Some points, one per row:
np.array([1.8, -0.7, -2.3, 0.5, -0.8, -1.0, -3.2, -1.3])
np.array([0.0, -0.5, -0.5, 0.2, 0.1, -0.1, 0.0, 1.0])
np.array([2.1, 1.5, -0.4, 0.3, 1.7, 0.6, 3.9, -0.8])
np.array([-1.0, -0.2, 0.9, -0.4, 0.4, 0.5, -1.1, -0.9])
np.array([-0.4, -0.7, -0.8, 0.2, -0.2, -0.6, -0.8, 1.2])
np.array([-0.8, 0.9, 0.6, -0.2, 2.0, 0.2, 0.1, -1.3])
np.array([0.5, -0.2, -2.4, 0.1, 0.0, -0.2, 0.3, 0.3])
np.array([-2.3, 0.9, 0.6, -1.1, 0.8, -0.1, -0.5, -1.7])
np.array([-1.3, -0.5, 0.8, 1.1, 0.4, -0.3, -0.4, 1.1])
np.array([0.3, -0.4, 0.5, -0.9, 0.3, 0.1, 0.1, -0.3])
np.array([1.2, 0.4, 0.1, 0.2, 0.2, -0.4, 0.7, 0.5])
np.array([1.3, 2.0, 0.2, -0.8, 1.0, -0.3, 0.2, -2.1])
np.array([0.7, -0.5, -0.7, 0.1, -0.8, -0.4, -0.7, 1.5])
np.array([-0.3, -1.1, -1.3, 0.5, -1.6, -0.1, -1.7, 0.2])
np.array([1.4, 0.2, -1.2, 0.8, 0.3, 0.1, 1.1, 0.9])
Then 10 other points, each followed by its number:
np.array([-2.0, -0.4, -0.4, -0.9, 0.4, 0.0, 1.0, 0.8]) 0
np.array([-0.7, -0.7, -1.0, -0.4, -0.3, -0.2, 0.0, 1.4]) 1
np.array([0.7, 0.5, 1.4, 1.3, 0.7, 0.1, 0.5, 0.5]) 2
np.array([0.1, -0.2, 0.7, 0.4, 0.3, -0.6, -0.9, 0.5]) 3
np.array([-0.5, -0.9, -0.8, 0.1, -0.3, -0.3, -0.5, 1.3]) 4
np.array([-0.1, -0.3, -0.1, -0.7, 0.1, 0.2, 1.0, 1.2]) 5
np.array([1.0, -0.6, 1.3, 1.7, -1.7, 0.2, -0.1, 0.5]) 6
np.array([-1.3, 0.1, -1.9, 0.0, 0.3, 0.5, -0.9, -1.5]) 7
np.array([0.3, -0.5, 0.0, -0.2, 0.2, 0.6, 0.9, 0.8]) 8
np.array([-1.2, -0.1, -0.6, -1.2, 0.2, 0.5, 0.0, 1.6]) 9
Which of these numbered points is nearest to each point below, looking only along the 3 directions in which the first points spread most? Its number follows each.
np.array([2.1, 3.3, 1.9, -0.5, 1.6, 0.4, 2.5, -3.2]) > 2
np.array([-1.2, -0.3, -0.1, -0.2, 0.2, 0.0, 0.1, 1.0]) > 9
np.array([0.1, 1.7, -0.6, -0.8, 1.4, -0.2, -0.7, -2.2]) > 7
np.array([-0.5, -0.2, 1.9, 1.1, 0.2, 0.3, 1.0, 0.5]) > 0
np.array([-0.3, -0.6, 0.0, -1.2, -1.3, 0.4, 0.1, -0.3]) > 3
np.array([1.5, 0.1, 0.3, -0.3, -0.5, 0.3, 1.0, 1.2]) > 8
Here are 10 other points, each followed by its number:
np.array([-0.2, -0.9, -0.8, 0.0, -1.3, -0.1, -1.3, 0.2]) 0
np.array([-1.9, 1.2, 1.3, -0.2, 1.3, -0.1, -1.4, -1.7]) 1
np.array([0.3, -0.4, 2.1, 0.7, -0.4, -0.1, -0.2, 1.1]) 2
np.array([-0.6, -0.8, -0.6, -0.1, -0.1, -0.7, 0.0, 1.3]) 3
np.array([-0.6, -0.7, -0.4, -0.2, -1.2, 0.2, -1.6, -0.5]) 4
np.array([0.1, -0.4, 0.1, 0.5, -0.8, -0.5, -1.2, 0.0]) 5
np.array([-1.4, 1.4, 0.5, 0.5, 0.7, 0.2, -0.5, 0.0]) 6
np.array([1.7, 1.1, 0.7, 0.5, -0.4, -0.1, -0.7, -0.1]) 7
np.array([1.3, -0.5, -0.5, 0.2, -0.4, 0.1, -0.5, 1.7]) 8
np.array([-0.7, -0.2, 1.7, 0.4, 0.0, -0.3, 0.7, 0.8]) 9
The same question for these:
np.array([-0.8, -0.3, 0.1, 0.8, 0.2, 0.0, 0.0, 0.3]) > 2
np.array([-1.1, -0.6, 0.8, 1.4, 0.2, -0.5, 0.2, 1.3]) > 2
np.array([0.6, -1.6, -0.5, 0.4, -1.1, -1.0, 0.5, 2.0]) > 8
np.array([0.8, -0.1, 0.0, -0.2, -0.4, -0.4, 0.1, 1.2]) > 8
np.array([-1.9, -1.9, -0.9, -1.5, 0.3, -0.1, 1.8, 0.8]) > 9
np.array([-0.7, -2.2, -3.1, 0.0, -1.9, -0.2, -2.0, 1.3]) > 0
